One vector is turned by the same rotation once a tick. Each row is the vector after some number of ticks, and that number follows the row.
The counts run from 0 to 941.
[119 101 143 147 107 162 119 103 100 142 181 124  98  95 149 118 144 113
 124 160 149 131  91 105 140 137 101 151 143  88 110 158 115 155 148 155
  82 142 108 159 107 118 129 108 134 130 104  66  92 122  99 117 113 102
 160 115 110 113 129 186 170 160  76 132] : 307
[123 120 116 160 107 179 112 110  76 122 131 136 120 127  99 126 129 138
  94 149 118 128  83 125 113 160 108 124 104 134 123 173 141 159 139 125
 152 129  90 113 118  83 136 104  97 120 100  95 139 141  88 138  89 128
 146  86 109  83 119 178 173 172  83 171] : 683
[144 123 130 168  96 143 109  96 117 132 154 123 107 101 102 119 131 122
 107 197 105 173 117 149 123 134 122 124 113 101 120 162 107 125 140 138
 124 133  83 131 127  72 135 120 124 103 132 140 162 139  96 108 114 107
 148  94  97 133 109 199 151 196  98 155] : 131
[145 133 196 162 116 141  94  97 100 157 138 148 136  86 154 101 140 147
 108 175  95 134 143 139 163 118 106 102 131  83 102 141 128 160 165 161
 136 169  88 154 126  87 138 141 108 128 122 113 122 139  87  86  74 119
 141 133 101 123 109 139 112 144  98 174] : 688
[112  86 153 130  92 152  55 128  97 131 124 132 146 129 104 141 160 162
 113 132 126 149  82 105 107 152 112 166 147 152 131 151 167 185 127 136
 122 133  82 133 116 142 123 152  99 122  98  73 107  97 124 162 132 190
 139 109 131  90 120 144 104 110 106 148] : 200
[132 112 166 171  97 112  64  87 130 151 105 145 134  81 130 150 136 133
 163 172 135 144 115 133 129  94 115 163 147 127  98 172  92 161 142 165
 147 137  76 146 140  86 139 156  99 103 124 121 173 105  84 103 138 161
 126 130 122 115 106 143 118  95 100 150] : 880
[118  60 124 114  99 144  71 126 106 132 128 128 123  86 152 114 150 128
 103 137 126 133  88 141 120 133  76 135 138 131 126 148 135 157 158 161
  87 128  66 134  91  95 115 160 139 165 108  79 107 114  93 145 102 155
 128 108 143 113 125 195 148 161  95 171] : 434
[155 151 163 153  64 151  73 107 126 168 158 127 118 115 102 127 164 123
 140 186 123 180 119 112 139 152 123 173 149  88 129 115 139 161 153 117
 101 148  96 197 138 132 128 131 112 106 119 109 128 104 126 126 130 131
 144 130 128 115  87 135  86 126 127 119] : 488
[139 126 171 136 135 137  93 119 122 171 126 159 127  80 132 117 142  96
 146 127 137 154 105 136 116 135 109 166 149  89 106 117  91 162 170 131
 101 174  75 168 137  76 155 137 110 135 104 125 152 136  82 100 153 133
 118 102 131  96  88 198 129 143  92 113] : 20
[135 135 163 159 102 136  57 148  96 154 131 151 125  82 122 119 143 120
 147 149 111 141  99 135 128 119  83 159 165 128 107 136 160 172 168 154
 113 185 105 157 105 111 117 158  88  89 142 103 138 123 115 108 142 138
 157 130 140 109 105 147  92 145  86 169] : 438
[112  99 124 148  93 128 129 105  94 144 160 130  93  80 153 126 151 111
 114 156 150 149  92 107 112 146 101 127 139 109 117 146 134 164 153 159
 107 126 103 154 112  97 109 121 134 142  95  70 119 121  92 122 119 112
 169 114 115 134 130 206 179 170  71 149] : 308
[131 111 140 177  82 144  80  74 120 149 162 128 120  86 130 129 160 139
 152 211 123 137 100 125 155 110 105 155 137  89 107 166 104 127 145 188
 120 118 115 170 119 128 129 122 114  76 125  77 142 112 110  95 118 125
 135 124 117 108 111 161 137 145  97 153] : 865
[109  87 172 153 107 197  94  78  96 121 161 139 108 132 153 123 159 140
  96 157 111 140 120  90 127 142 127 129 131 113 114 180 143 149 124 156
 138 112  91  91 140 111 140 107 102 131 115  50 109 129  94 138 115 138
 171 123  96 118 167 123 131 137  81 104] : 874
[115  70 150 130 125 181  72  73 117 141 112 122 129 132 120 143 111 122
 106 147 118 135 116 124 137 125 104 155 133 105 122 169  97 152 154 115
 103 112  29 120 129  58 150 122 144 145 106 116 125 119  86 123  95 148
 101  92 129 109 113 153 146 129 121 131] : 242
[121 117 145 131 121 189  77  89  89 123 116 182 135 111 111 141 147 153
 132 135  97 117 114 117 143 135 109  99 111 136 108 141 119 159 134 145
 136 112  63 118 112  94 136 120 110 138 107  93 133 142  53 136  64 138
 113  96 124  69 139 147 124 150 108 148] : 0
[123 101 145 141  81 171  98 120 112 138 129 113 130 140 100 140 155 109
  93 151 129 189  81 104  83 162 127 177 139 117 133 161 143 175 143  99
 139 134  77 133 147  77 133 128 106 132 108 111 139 118 125 153 172 172
 153 111 112 118 112 141 130 138 102  95] : 478
[147 127 179 148 103 120 102 115 133 138 146 150 157  80 131 133 177 106
 118 170 110 193 125 139 132 139 113 149 125  78  98 143 103 155 128 159
 118 166 103 125 147  86 140 153  91  99  99 128 133 148 100 112 164 125
 145 116  84 115 126 186 111 140  87 122] : 285
[128  87 142 122  90 143  71 128 109 116 141 110 140 114 150 143 164 134
  89 146  92 163 104 136 134 125  64 129 135 113 110 162 150 159 142 156
  85 135  67 111 105  82 107 163 126 126 104  97  98 139 121 145 122 142
 141 116 113 132 134 161 126 166  90 169] : 294
[129 118 132 121 107 154  76 132 120 130 125 151 100 101 104 143 149 139
 135  92  76 147 113 108 141 120  79 154 153 123  92 104 153 172 117 149
 107 128  89 158 110  84 111 132 122 103 115 107 134 122  92 156  71 124
 134  87 169 114 136 144 119 147 116 188] : 532
[127 139 176 148 108 148 101  84  85 158 115 133 155 128 124 122 134 129
 101 161 131 175 141 135 121 144 136 105 138 109 138 146 135 198 152 101
 139 130  57 147 142  85 135 109 118 156 101 135 126 141  68 140 115 149
 150 107 101 127 107 145 106 109  97 131] : 919
[125 107 144 154  69 138 110  93 107 145 126 105 164 135 115 139 174 131
  84 176 132 188 102 119  94 156 151 144 133 129 130 180 137 188 132 139
 157 127  92 132 162  76 125 135 100 128  96 113 145 125 117 145 174 165
 149 124  88 122 110 152 126 114  90 134] : 603
[126 107 142 133  84 188  74 111 105 143 148 136  91 126 117 152 162 157
 127 133 126 135 107  77 143 160 103 163 152 117 109 117 163 173 131 142
 100 123 102 179 116 135 123 114 123 123 109  58 107 100 120 156  75 138
 151  97 152 100 125 125 123 115 107 145] : 76
[130 117 145 127  92 174 119  84 127 142 123 123 131 126 141 152 177 132
  92 142  83 161 109 100 124 132 113 148 121 103  85 151  98 161 151 156
 163 118  87 112 163  44 130 143  99 119  87  94 158 152  95 134 135 150
 120 121 121 120 142 120 158 139  95 121] : 51
[135 108 166 156 119 146  99  64 130 168 148 119 114  96 120 118 133 143
 106 183 115 151 144 116 157 148 134 151 126  69 125 144 102 154 126 123
 120 128  94 189 141 109 156 101 122 120 119 123 134  98 104 114  53 102
 130  86 108 114  84 175 137 135 130 151] : 915
[137 109 168 136 132 178  91 124 116 133 133 124 170 125 125 142 158 145
  92 163  79 139  97 123 151 131  98 179 129  81  82 168  93 174 108 157
 126 154 110 126 130  91 144 147  79  70 115  98 125 120 132 119 121 120
 111 101 115  76 110 128 125 134  95 152] : 835
[109 118 129 172 110 151 116  93 107 143 116 129 110 119  90 173 134 133
 139 164 156 146  81  97 118 121 120 163 143 131  92 179 129 183 110 130
 145 127 109 153 137 116 129 104  98  76 107 106 153 108  85 115 115 132
 166  87 130  95  94 164 169 104  85 157] : 86
[124 138 132 153  68 136 102 103  80 154 149  95 154 133 108 116 174 155
 105 210 132 156  96 123 130 154 123 139 136 129 124 160 139 202 132 137
 128 110 108 166 122 133 117 129 108 115 107 101 129 103 125 130 140 157
 157 122 111 109  81 156 117 127 105 173] : 729
[113 129 145 135  97 180  90 103 112 139 151 125 109 136  94 140 159 103
 137 142 116 192  85 115  99 136 119 192 160 122 112 147 119 166 121 125
 103 109  57 121 144  96 139 120 122 112 118  90 134 124 100 148 180 153
 155 116 134 117 123 136 104 135 105  83] : 757
[141  81 140 124  93 160 118 102 129 149 153 113 107 104 156 137 158 103
  85 158 126 154  81 113 116 148  98 168 133  74 118 159 101 125 154 141
  94 137  91 154 126  80 135 127 127 144  91  78 122 126 134 124 128 123
 133 105 116 118 118 193 179 166  92 108] : 712
[145 129 137 155  69 127  73 111 105 157 121 149  98 103  95 136 131 148
 131 146 146 156 115 120 116 167 129 123 134 149 144 121 172 162 148 110
 140 131  81 188 126 117 121 130 117 140 115 119 158  96  93 152  81 151
 159  99 136 114 101 173 123 134 114 187] : 906
[147  96 162 136  89 148 103  65 142 171 154 140 115 100 156 121 183 162
 102 166 100 151 130  88 156 152 143 155 119  72 101 112 103 153 154 158
 146 119 107 188 137 106 141 129 108 139  87  87 147 113 118 129  79 133
 109 115 125 115 108 140 132 122 128 145] : 598
[127 120 159 167  86 138  87  81  99 146 128 165 123 101 113 115 149 136
 118 134 143 171 141 109 103 168 167 111 124 141 135 135 155 176 126 118
 144 129  76 147 141 121 149 111 110 162 101 109 147 109  61 157 103 150
 165  99 103 115 123 190 114 126  97 138] : 780
[136 137 153 123  88 134  80 111  89 156 103 157 194 110 126 151 180 146
 127 151 117 147 105 144 136 141 109 103 130 134 101 123 112 190 147 157
 137 121  83 146 132  89 109 159  97 134  80 113 143 153  83 132 131 164
 101 129 122  99 110 149 117  95  98 156] : 831
[124 146 177 144 100 139 126 106  98 168 125 124 115 122 120 115 164 147
 104 131 124 155 120  94 105 157 139 143 153 116 115 125 172 217 167 124
 154 154 118 182 153  94 136 118  95 132 108 105 150 132 104 122 128 140
 176 117 132 136  97 128 122 113  88 161] : 591
[124 108 159 104 115 157  99 127 117 131 117 137 132 129 110 137 155 136
  74  78 116 174 119  89 115 182 125 154 129 114 122 113 158 198 120  99
 122 137  82 143 138  86 146 135 112 150  73 116 108 118 100 172 106 137
 140  76 125 101 125 174 134 128  98 132] : 935
[103 140 156 129 111 133 116  96  97 155 156 148 160  98 104 106 188 136
 112 164 122 182 123 120 132 164 154 133 124 104 111 118  95 205 102 146
 112 108  95 158 143 127 153 112 114 131  79 105 134 122  78 142 131 124
 136  98 109  95  96 205 113 133 111 144] : 413
[124  98 150 130  76 127  91 123 109 145  96 130 143 107 141 169 160 129
 117 131 141 158  98 110  92 153 116 134 135 139 112 145 152 195 158 149
 142 137  80 148 143  77 115 170 100 153  78 105 137 120  94 149 152 184
 145 121 122 132 120 157 152 109  80 138] : 59
